Rows swapped in pairs by one turn or mirror: which row each one swaps with:
The rows were stretched afterwards, more along some directions than others.
Fon: [-0.14  0.63 -0.01  0.53  0.93 -0.06  0.86 -0.70  0.79  0.13  0.72  1.99
  2.21  1.33  0.67 -0.20 -2.91 -0.04 -0.68 -1.08 -2.20  2.11]
Lafof: [ 0.16  1.25 -0.58  2.98 -1.51  1.35  1.69  1.83 -1.72 -0.95  0.43  0.47
  1.62  1.70 -0.66 -1.74 -0.51  0.17  0.55  1.81 -0.38 -1.40]
zura: [ 0.77  1.20  0.55  4.32 -1.36  1.11  1.31  1.11 -2.31 -1.30  0.90  0.63
  1.87  1.06 -0.11 -1.51 -1.32  0.12  0.98  1.90 -0.36 -1.50]
sifi: [ 2.56  0.20  1.81  4.05 -0.13 -3.71 -1.33 -1.64 -2.15  0.71  2.77 -0.71
 -0.39 -1.50  1.28 -0.47 -2.35 -4.58  1.04 -0.19 -1.21 -0.71]
Kego: [ 0.47 -0.47  2.60  1.06 -2.41  1.53 -0.86 -1.69 -0.81  1.30  1.23 -0.09
 -0.58 -0.68  1.64 -0.65 -0.95  0.65  0.94  2.52  1.91 -0.07]
muzef: [-1.01 -0.34  0.56  0.23  2.18 -2.54 -0.50 -1.17 -0.51  0.73 -1.15  1.41
 -0.88  0.07  0.84 -0.69 -0.69 -3.59  0.96 -1.85  0.80 -0.14]
Rad: [ 0.23 -0.53  4.01  3.85  2.47 -1.69 -2.54 -1.58 -2.65  2.54  1.20  1.20
 -0.15 -1.77  3.67 -0.84 -0.88 -0.15 -0.50  2.49 -2.27  1.93]
Noku: [ 1.16 -1.96  1.07  0.82  1.18 -0.04 -3.33 -3.83  0.92  3.27 -0.80 -1.23
 -0.65  0.36  1.36 -0.17 -3.37 -0.90  0.14  1.68  1.86 -0.33]
Vol: [-0.54  1.38 -0.12  0.20  1.67  1.43  0.12 -1.43  0.37  0.53  1.39  0.22
  1.40  1.64  1.64 -0.39 -3.41  0.60 -0.44 -0.20 -1.16  1.13]
Gar: [-0.62 -0.48  3.94  3.41  1.62 -1.09 -2.23 -1.11 -1.69  2.81  1.49  1.60
  0.12 -1.31  3.33 -1.28 -0.14 -0.09 -0.25  2.28 -2.25  1.81]
Sib: [ 0.30  1.30 -0.43  3.49 -1.74  1.55  1.77  1.57 -1.34 -1.23  1.15  0.47
  1.13  1.41 -0.91 -1.66 -0.17 -0.77  1.21  2.21 -0.01 -1.70]
Mukir: [ 0.12  0.99  0.92 -0.26  1.29  3.10  1.70  1.22  1.66  2.17  0.31 -1.28
 -0.03  0.89 -0.79 -0.68 -1.30  2.62  0.90  0.66 -0.13 -1.31]
lok: [ 0.31  0.23  0.79  1.43  1.50  1.14  0.14 -1.63  0.06 -0.06  2.41  0.73
  0.65 -0.34  2.11  0.19 -4.18  0.25  0.13 -0.18 -1.07  1.69]
fofop: [ 0.05  1.58  0.30 -0.84  0.72  3.13  1.76  2.05  1.43  1.95  0.30 -2.07
 -0.91  1.46 -1.33 -1.63 -0.66  2.06  0.47  1.21  0.69 -1.76]
bopal: [ 1.02 -0.16  3.35  1.59  2.77 -2.77 -1.41 -2.59 -0.63  2.32 -1.95 -0.26
 -1.16 -1.54  2.81  2.92  0.05 -0.13  0.03  1.00 -1.31  2.45]
Bukeb: [ 0.54  1.31  2.38  0.04  1.76 -1.65 -1.89 -2.14 -2.96  4.40 -0.43 -2.61
  0.57  1.83  1.66 -2.71  1.05 -2.84  0.54 -0.12 -1.81 -0.72]
lum: [-1.47 -0.66  0.68  0.48  2.40 -2.03 -0.67 -1.41 -0.15  0.94 -1.05  1.80
 -0.94 -0.01  1.63 -0.55 -0.84 -3.24  0.84 -1.33  0.91  0.34]
dem: [ 0.16  1.65  2.04 -0.41  1.78 -0.87 -1.96 -2.29 -3.00  4.39 -0.34 -2.55
  0.52  1.38  2.04 -2.75  0.32 -3.00  0.40  0.08 -1.99 -0.49]
Zurez: [ 1.26 -2.22  0.99  0.78  0.37 -0.38 -3.26 -3.86  0.74  3.18 -0.18 -0.87
 -0.86 -0.53  1.28  0.11 -3.49 -1.34  1.12  1.46  1.91  0.29]
dadop: [ 0.58 -2.43  0.35  0.68  0.60 -0.07 -2.90 -3.66  1.76  3.13 -0.78 -0.87
 -1.17 -0.16  0.47  0.02 -3.42 -0.77  0.83  1.73  1.67  0.08]
Nam: [ 0.86 -1.17  2.58  1.68  2.17 -3.13 -1.07 -1.99  0.49  2.06 -0.26 -0.28
 -1.69 -2.27  2.45  2.50 -0.36 -0.23  0.98  1.83 -1.41  1.72]
nuko: [ 2.95 -0.04  1.92  4.42  0.28 -4.30 -1.07 -1.54 -2.60  0.33  2.14 -0.28
 -0.10 -1.35  0.86  0.00 -1.87 -4.62  1.02 -0.35 -1.13 -0.03]
ledi: [-1.35 -0.68  0.92  0.14  2.61 -2.84 -0.42 -1.83  0.17  1.76 -1.45  2.04
 -0.74 -0.54  1.88  0.52 -1.65 -2.93  1.38 -1.44  1.01  0.91]
vitag: [-1.28 -0.57  0.68  0.74  2.19 -2.43 -0.45 -1.83 -0.55  1.43 -1.48  1.07
 -0.72  0.34  0.74 -0.80 -1.53 -3.24  1.49 -1.42  1.39  0.31]
mobon: [-1.17 -1.04  0.93  0.32  2.13 -1.71 -0.63 -1.79 -0.57  1.23 -1.40  1.52
 -1.06 -0.33  1.22 -0.43 -1.65 -3.55  1.02 -1.55  1.18  0.08]
fufug: [ 0.08  1.71  2.37 -0.55  1.71 -1.36 -1.63 -1.84 -2.89  4.50 -0.60 -2.02
  1.10  2.10  1.57 -2.73  0.79 -2.56  0.41 -0.90 -2.14  0.14]
rudug: [ 0.53 -1.24  3.65  4.33  1.56 -2.13 -2.52 -1.42 -2.04  2.21  1.54  1.40
 -0.10 -1.53  3.12 -0.91 -0.30 -0.24 -0.21  2.37 -2.60  1.51]
lif: [ 1.44 -2.26  1.19  1.45  0.83 -0.22 -3.30 -3.78  0.87  2.54 -0.57 -0.93
 -0.70 -0.29  1.21  0.52 -3.35 -0.41  0.30  1.99  1.53 -0.52]
Vufet: [ 0.92 -1.06  2.13  1.57  0.80 -2.67 -1.04 -2.29  0.32  0.96 -0.57  0.14
 -0.80 -2.35  2.33  3.75 -0.17  0.14  0.36  1.72 -1.20  2.69]
Logig: [ 0.84 -1.67  1.19  1.22  1.60  0.49 -3.34 -3.61  1.01  3.29  0.39 -1.06
 -0.36 -0.69  1.62  0.41 -2.94 -0.68  0.92  2.22  1.95 -0.40]
Tenaf: [-0.15  1.43  2.19 -1.35  0.63 -1.68  1.98 -0.20 -1.07  2.42 -0.91  1.11
  0.03  1.13  0.75 -2.10 -2.31 -0.62  0.54 -2.57  0.26  0.42]
lukar: [ 1.26 -0.79  2.46  1.61  2.34 -2.61 -1.24 -2.79  0.67  2.18 -1.03 -0.40
 -1.21 -1.68  2.44  3.78 -0.30 -0.40  0.45  1.46 -1.35  1.72]
sepig: [ 0.07 -0.65  1.61  0.04 -2.43  1.54 -0.82 -1.15 -0.21  1.49  1.54  0.42
 -1.24 -0.42  0.84 -1.30 -1.45  0.93  0.34  1.86  1.80  0.59]
gurof: [ 0.73 -1.37  1.94  1.77  1.28 -1.85 -1.08 -2.99  0.36  1.83 -0.98 -0.13
 -0.41 -2.67  2.11  2.99 -0.38  0.69  0.61  1.45 -1.35  1.85]
danug: [ 2.69  0.50  2.31  2.77  0.36 -4.37 -0.51 -1.19 -2.89  0.68  2.28 -1.24
  0.31 -1.41  0.67 -0.27 -2.24 -3.83  1.11 -1.55 -0.49  0.29]
dafod: [-1.55 -0.22  0.63  0.62  2.72 -1.96 -0.46 -1.62 -0.21  1.28 -1.52  1.98
  0.35 -0.32  1.78  0.17 -0.91 -2.90  1.29 -1.42  0.35  0.48]
laz: [ 0.14  1.72 -0.11  2.77 -0.79  1.17  2.01  2.07 -1.61 -1.00  0.56  0.72
  1.55  1.73 -0.68 -1.70 -0.37  0.22  0.69  1.38 -0.27 -1.48]
Dul: [ 2.32  0.72  1.72  3.40  0.70 -4.06 -0.60 -1.46 -3.33  1.09  2.26 -1.28
  0.39 -1.49  0.22 -1.27 -1.57 -4.29  1.20 -0.88  0.08 -0.73]
davo: [-0.11 -0.81  3.83  3.92  1.74 -1.50 -2.58 -1.51 -1.83  2.43  2.06  1.40
 -0.08 -1.29  3.54 -0.40 -0.22  0.23 -0.21  2.92 -1.98  1.90]
zer: [-0.05  1.70  2.17 -1.52  0.25 -1.68  1.85  0.69 -0.71  2.45 -0.84  1.39
  0.48  0.37 -0.13 -2.51 -2.02 -1.47  0.10 -3.25  0.19 -0.01]
balo: [ 0.48  0.89  0.04  3.87 -2.10  1.87  2.18  1.90 -1.58 -1.70  0.84  0.31
  1.15  1.12 -0.63 -2.05 -1.23  0.30  1.06  1.32 -0.47 -1.70]
suku: [ 3.20 -0.22  1.88  3.59 -0.44 -4.24 -1.28 -1.87 -3.36  1.00  1.15 -1.64
  0.25 -0.73  0.64 -1.41 -1.83 -4.27  1.58 -0.29 -1.28 -0.12]
Lar: [ 1.05 -2.32  0.54  0.65  0.76 -0.16 -3.04 -3.70  1.36  3.31 -1.19 -0.48
 -0.93 -0.16  0.73  0.31 -3.98 -1.50 -0.09  1.87  1.74 -0.48]
purag: [-0.19  0.82  0.63 -0.60  0.86  3.56  1.35  1.87  0.87  1.77  1.30 -1.67
 -0.42  0.82 -0.67 -1.53 -0.79  2.75  0.91  0.61  0.17 -1.39]
gusez: [ 0.80  1.76  2.80 -0.22  1.96 -1.53 -1.61 -1.78 -3.18  3.63 -0.33 -2.31
  0.05  1.79  2.83 -2.36  0.47 -3.10 -0.07 -0.25 -1.69 -0.40]
numo: [-0.53  1.47  0.33 -1.57  1.24  3.27  1.42  1.67  1.74  2.13  0.58 -1.51
 -0.70  0.84 -0.87 -1.08 -0.13  2.08  0.94  0.63 -0.01 -1.44]
vuda: [ 0.84 -0.43  1.56  0.04 -2.51  1.06 -0.87 -1.14 -0.72  1.65  1.50 -0.05
 -1.59  0.15  0.57 -2.13 -0.86  0.08  0.67  2.22  1.69  0.75]
buni: [-0.09  1.86  2.96 -0.12  1.62 -0.68 -1.82 -2.11 -3.02  4.95 -0.54 -2.39
  1.22  2.01  1.98 -3.11  0.58 -2.38  0.41 -0.06 -1.52 -0.32]
Ranal: [-0.91  2.85  0.28 -1.65  3.41  0.50 -0.29 -1.29 -0.94  1.43 -0.42 -0.80
 -0.80  2.07  1.34  0.38  0.82 -1.03 -0.87  2.24  1.77  2.51]
tatad: [-0.46  1.80  1.98 -1.82  0.23 -1.32  1.71  0.12 -1.66  2.38 -1.21  0.89
  0.36  1.31  0.10 -2.55 -1.96 -0.91  0.06 -3.16  0.89  0.37]
puzab: [-1.56  2.59  0.98 -0.88  3.46  1.61 -0.77 -0.61 -1.48  0.67  0.85 -0.45
 -0.83  2.00  1.57 -0.50  1.32  0.51 -0.75  2.09  1.72  2.86]
gasu: [ 1.03 -0.80  3.86  3.56  1.64 -1.78 -2.54 -1.17 -1.88  1.89  1.51  1.31
 -0.80 -1.38  3.92 -0.71 -0.82 -0.46 -1.06  2.46 -2.38  1.87]
Digup: [ 0.09  0.89  0.45 -0.39  0.32  3.83  1.19  1.56  1.16  1.37  1.33 -1.52
 -0.23  0.99 -0.71 -1.28 -0.59  2.73  1.02  1.18  0.03 -1.60]
Gege: [-1.09  2.02  1.66 -0.84  2.86  1.76 -0.87 -1.40 -1.03  1.18  1.91 -1.48
 -0.58  2.13  1.62  0.28  1.76  0.24  0.07  2.94  2.54  1.93]

Ranal is swapped with lok
Lar is swapped with mobon
nuko is swapped with lukar
Logig is swapped with dafod
Fon is swapped with Gege
Sib is swapped with Mukir
Vufet is swapped with danug
laz is swapped with Digup
balo is swapped with fofop
Nam is swapped with suku
Dul is swapped with gurof
tatad is swapped with sepig

